Rows swapped in pairs by one turn or mirror: which row each one swaps with
k513: [ -5  -7  -5  16   0 -14   2  -2   4 -21   3   1   1   7 -21 -10   1  -2
  -1   8  -1   3  10  15   1   4   2 -14]
k899: [  0   5 -10  -3  18  -2  -1  -1  -5  10  -8   6  -8   2   9  -9  -3 -25
   6  -4   9  -6   1   6  -6  -1  11   8]
k244: [ -2   4  14   8  12 -21   4   0 -15  -6  10  14   2  -1 -11  -8 -11  -8
  -7 -24  20   3  12   3   6   2   4  -3]
k904: [-10   3  18   0  19  -3   0   4 -11  -9   0  -1  -3  -5  -5  -5   0 -14
 -14 -17  12 -10  -8   8   8  -4   7   8]
k65: [ -6   7   6  -7  15   0  -4  -1  -3 -20   0 -10  -1   1   0   4  -2  -6
  -7 -15  -7 -12 -11  11   7  -4   8  13]
k212: [ 13  11   8 -11   3 -16  13   7  -3   0   9  -1  18   7 -11  -2   2  -9
   2  -7   6  11   4   5 -20  -8   6  -3]
k945: [ -5   2  -8  -8   7 -19  16  -9  -5   6   8  16  -7  -4  -9  -2  -1   9
   3 -22   8  -1   9  -3 -11 -10   0  -9]
k271: [ -2   8 -10  -8  14  -6  -4  -1  -6   9 -12   4 -10   1   7 -10   0 -21
  -1  -8   8  -9   0   3  -6   1  10   7]
k283: [ -6  -9   4   5  14  -4   3   3 -20 -11  -2  -3  11  15 -23  10 -10   7
   4 -17   6  -9   8  14  14   7  10 -10]
k391: [  3 -13   3   3   4 -16   6  -5  -3 -11  -3 -20  -6   9  -6   2  10  -2
  -4   0  16   1  11  12 -18  -7  16   5]
k20: [ 11  -2   5   9  19  -5  10   7   4 -11  10   2   7   4 -13  -3  -4 -14
  -8  -7   9   4   4  11 -10   9  23 -16]
k429: [  3  -5  -3   3  12 -14   4  -9   0  -4   1  17 -11  -2  -3  -7   3 -10
   7  -9   8 -24  -8  10  10  -1  -3 -14]
k118: [-18   8  -5  -7  17  -2  -4  -2 -15   1  12  -7  -2  13  -3  12   0  -4
   4 -14   8 -21  -5  24   1  -8  14   3]
k368: [ -8   4 -15 -13   8  -6   8  -3  -3   9  -1   4   0   5 -11   1   4  12
  22 -16   0  -4   0   5 -13 -15   1  -8]
k784: [ 13   3   6 -13   7 -20  11   3  -3  -1  10   2  12   8  -7  -7   1 -12
   3  -7   6  13   5   6 -22 -11   7  -1]
k340: [ -7   5   2  15  30  -9   4   7 -11  -3   3   6   3   0 -19  -2  -6  -1
   6 -20   5  -8  -3  10  23  -3   2  -6]
k898: [  7  11   9 -15  -4 -10  12   8  -6  -3   7   0  13   7 -14  -8  -3   0
  -1  -2   1   2   0  11 -24  -3   8  -9]
k983: [ -9  10   0 -13  -3   6   2   6 -10  -1  -1  -4   2  -3  -2  -1   9   0
  24  -7  13  -7  -7  13 -10  -8  -1   1]
k401: [-10   5 -14   2  12 -14 -12   3  -7   6  -8   1   0   3 -20 -19   0  -5
   4 -12   4 -13  11  25  -4  -2  -8  -4]
k569: [-10   1   8   4   9 -14  11   2 -11  -1   9  11  -2  -6 -17  -4 -13   2
 -12 -18  20   0  17  -3  -2   1   7  -6]
k39: [ -6   3   3  16  31 -15   0   7 -12  -3  -2   6  10  10 -16  -3  -7  -1
   4 -18   8   2   4   7  19 -10   5  -3]
k144: [  6  15   6 -16  -1 -11  11  11 -11  -5   7   1  14  11 -13  -2  -6  -2
  -2   1  -3   0   3  13 -20  -3   8  -7]
k691: [  0 -22   9   4   4  -9   7  -6 -13 -16   0 -19   7  14  -9   8   4  -3
   1  -5  13  -1   9  18  -1  -1  14   2]
k94: [-10   4  -4   1   9 -11  10  -2  -2   1   0   4 -12   2   8  -1  -2   1
   6  12   1 -21  -3  21   6   1  -3   5]
k963: [  6 -14  -8   2  20 -10   7  -4  -8  -3 -11   3   0  22  -8  15  -1   3
  -2  -4  -4 -13  12   8  -7   2  12  -4]
k708: [ -7   5 -13 -15   8  -1   6  -3  -4   6  -3   4  -2   0  -7   3   3  12
  27 -14   2  -4   2   8 -11  -9  -1  -5]
k106: [ -7  -8 -10   3  20  -9  15  -2   6  -2  26   2  11   2  -7   3  -2   8
   1  -6   8  -8  10  13   1  14   4   0]
k893: [ -2   6  -8  -4   1  -5  -3   4 -12  -6  20 -14   4   9 -25   1 -12   3
  10 -12   5   8   5  16 -18  -2  14  -4]
k840: [ -5   5  10  -6  16  -2  -6  -3  -4 -17  -2 -10   4   5   3   0  -1  -8
  -5 -15  -1 -14 -10  12  10  -3   9  16]
k207: [ -6   7   4  -6  -4   2   5   6 -15   0  -1  -5  -1  -8  -1  -7  10  -4
  25  -2  18  -3  -5  19  -9  -6   0   0]
k188: [ -2  -4  -4  13  -2 -12   0  -2   3 -22   5  -2   3  10 -22  -8  -4  -3
   3  10  -4   3   9  14  -4   3  -1 -11]
k794: [ -1  12   7   8   1  -6   4  10 -16  -8   5  -3   1  -4   0  -4  12 -15
  15   0  24  -8  -8  16   3   4   5   0]
k471: [  2   3  -6   4  27 -23   2  -1   1   8   1   6   5   5  -6  -1   8 -11
  12 -20   5   4  -3   9   5 -20   0   0]
k759: [ -8   3 -11 -16  11  -3  11  -3  -7   6  -2   4  -3   6 -12   1   2  11
  24 -17  -2  -4   3   5 -12 -12   1  -9]
k875: [  4 -10   7  11  10  -3   8   1   1 -13  11   5   2   1 -13  -9  -3 -17
  -8  -7   9   2   2   8  -6  10  24 -16]
k736: [ -4   0 -10   4  11 -23   4 -12   3  -2  -4   7 -13   4   0  -8   7 -10
   0  -9  15 -20  -7  14   6  -9   0 -14]
k589: [  9  15   6 -11  -6  -9   9   4 -14  -9   8  -1  14  10  -9  -1 -11   4
   0  -3  -2  -2  -5  14 -16   8   7 -10]
k863: [ -5  11 -13  -1  -1 -11  -2   4 -10  -8  12 -11  -1   3 -28   1  -6   1
   7 -14  10   9   3  14 -22  -6   8 -11]
k807: [  8  -8   3  11  15  -1  11   2   0  -8   7   4   2   2 -16  -3  -5 -19
 -10  -6   9   2   4  10 -11   8  21 -16]
k514: [ -3  -3 -10  12   0 -10   0  -1   5 -25  -2  -5   3  12 -21  -6   0  -2
   2   4  -5   5   2  11  -1   3  -1 -13]
k303: [-11  14 -15   7   1 -11  -3  -1  -8 -11   9 -13  -4   5 -26  -1  -2  -2
   3 -13  13   6  -3  10 -17  -8   8 -16]
k129: [ -3 -19   8  -2   6  -4   5   0 -22 -14  -3 -10  10  14 -15   7  -4   2
   8 -12   6  -8   8  16   9   5  15   1]
k926: [  0  -1 -13   6   7 -11  -5  -7   7 -24  -2 -10   7  14 -14   3  -1   2
   1  -4 -12  -3   3  16   1  -3  -2  -3]
k599: [ -7   6  19   1  19 -11   6   1  -7 -11   2   4   0  -8  -6  -7  -2  -9
 -16 -23  18  -2  -1   4   7   0   8   4]
k327: [ -8   5  -2  13  28 -14   5   5 -15  -3  -1   8   7   8 -18   2 -10   6
   1 -21   8  -5   7  11  21  -6   4  -4]
k185: [ -6   5 -17  -5  10 -16  13  -8  -3   4   7  13  -2   0 -15   0  -1  12
   7 -21   3   4  11  -1  -8 -12  -2  -7]
k556: [  1   2  -6  -4  15  -8  -1   1  -4  11  -9   5  -8   4  11 -15  -1 -20
   7  -1   7  -6   0   8  -7  -4  14   8]
k143: [-11  10 -15   8   6 -21   0 -11  -2  -8  -3  -5 -14   2 -11  -6   9  -5
  -4 -10  19 -12  -3  14  -9 -15   0 -15]
k489: [-10  13 -10   2  20 -17   8  -2 -14  -1  11 -10  -2  15   6  14 -11   1
   5  -8  20 -15  -2  18   4  -5  14   3]
k245: [  4 -11   4   4   7 -15   7  -6  -2 -10  -2 -22  -2   5  -4   5  12   1
  -4  -2  18   2   5  14 -19 -11  12   6]
k808: [ -2   1  -4  14  13 -16   8   7   2  -5   6  -3   4   6 -12 -15 -16   4
   4   9  20  10   9  -3   0   4   8  -5]
k261: [-16   9  -7  -1  23  -9   2   0 -15  -3  11  -9   1  14   2  18  -5  -2
   3 -12  15 -17  -4  20   6  -5  14   7]
k643: [ -6   7  16  -3  17  -3  -1   0  -7 -10  -5  -6  -3  -5  -3   2   1 -11
 -14 -21   9 -13  -4   8   8  -6   7  11]
k850: [  0  13   7   7  -2  -8   2   7 -21  -9   5  -4   5  -3  -1  -2   9 -15
  11  -2  29  -7  -6  15   0   3   1   1]
k624: [ -1  14   7   5   0  -3   3   8 -15  -9   3  -4   3  -5   4  -5   9 -13
  16   0  27  -9  -3  17  -4   4   1  -2]
k108: [ -6  -6   4   3  17  -3   4   3 -20 -12   1  -1   8  14 -20   6 -15   6
  10 -21   3  -8   7  10  16   5   9  -8]
k545: [ -5   8 -14   7   7 -25   0 -12  -1  -6  -1  -6 -14   7 -11  -1   7  -5
  -6 -13  15 -12  -4  17  -7 -16   0 -17]
k561: [  1  13  -7   6  10   9   0  10  -8  -9  -2  13  -4  -9 -12  -2  -3  -1
  20  -8   3  -5  -2   5  -4   9  -1  -9]
k341: [ -7  15  -6  15  16 -17   8   6  -6  -5  16  -8   4   9  -2   0 -16   4
   5   5  26   4   4   2   5   3   7   0]
k867: [  5 -16   2   4   4 -14   6  -5  -4  -9  -4 -24  -1  10  -6   3  11  -3
  -6   0  15   0   4  12 -15  -3  12   4]
k272: [ -1   9  -9  17  17 -22  12   4  -7  -6  15 -10   5  10  -2   0 -15   3
   4   4  25   3   2   7   6   5   9   0]
k450: [  1  -8  -1   9  17 -12   4   5   4  -1  -1   2   3  11 -15 -15 -13   5
   5  13   8   5  14  -6  -5  -1   6  -5]
k616: [ -7  -4   3   8  16  -5   2   3 -17 -13   2  -1  10  11 -20   6 -17   8
   6 -21   8 -10   9  11  17   5  10  -8]
k675: [ -8   9   5  -6  18   2  -8  -5  -2 -16  -9 -12   3   9   1   3   0   2
  -5  -9  -6 -12 -11  13  -2  -7   8   8]
k184: [ -7   8  -6  -3   9 -12  16   3  -4  -2  -4   6  -9   6  11   0  -8   6
   7  11   5 -19   0  22   4   4  -1   1]
k488: [ -4   0 -11 -10  10 -20  13  -9  -4   5   4  11  -1   7 -13  -1  -5   7
   6 -14   4   0  21  -4 -13 -11   1  -8]
k236: [ -5   2   2   2  26 -22   8  -2   3  12   2   6   0   4  -6  -7  12  -3
   0 -16   8   9  -3   3  -7 -21   3   1]
k777: [  9   7   4 -10  14 -26  10   2  -1   6   2   4  12   7  -5 -10   7 -12
   0 -14   9  13   1   4 -13 -13   5   0]
k879: [ -9  17  -4  -4   2  -5  15  10 -10   0   2   4  -1   2  -2   0 -11  12
   2   9   2 -19   0  19  -1   7  -4  -4]
k455: [  3 -18  10  -1   3  -7   5   0 -14 -16   0 -18  10  16 -15  10  -4   2
   0 -10  10  -6   6  19   0   1  15  -2]
k344: [ -8   1  -1 -14   2   5   9   3 -10  -2  -2  -1   2  -4  -8  -3  11   6
  30  -9   5  -5  -2  14 -12  -8   4  -3]
k538: [ -7   3  -8   2  10 -16  11  -1  -3   2   0   6 -10   2   9  -7  -2   2
  10  13   3 -14   2  20   9   2  -2   5]

k303 swaps with k489
k867 swaps with k624
k94 swaps with k188
k777 swaps with k599
k108 swaps with k759
k898 swaps with k840
k850 swaps with k245
k879 swaps with k926
k341 swaps with k545
k283 swaps with k708
k429 swaps with k450
k488 swaps with k340
k244 swaps with k236

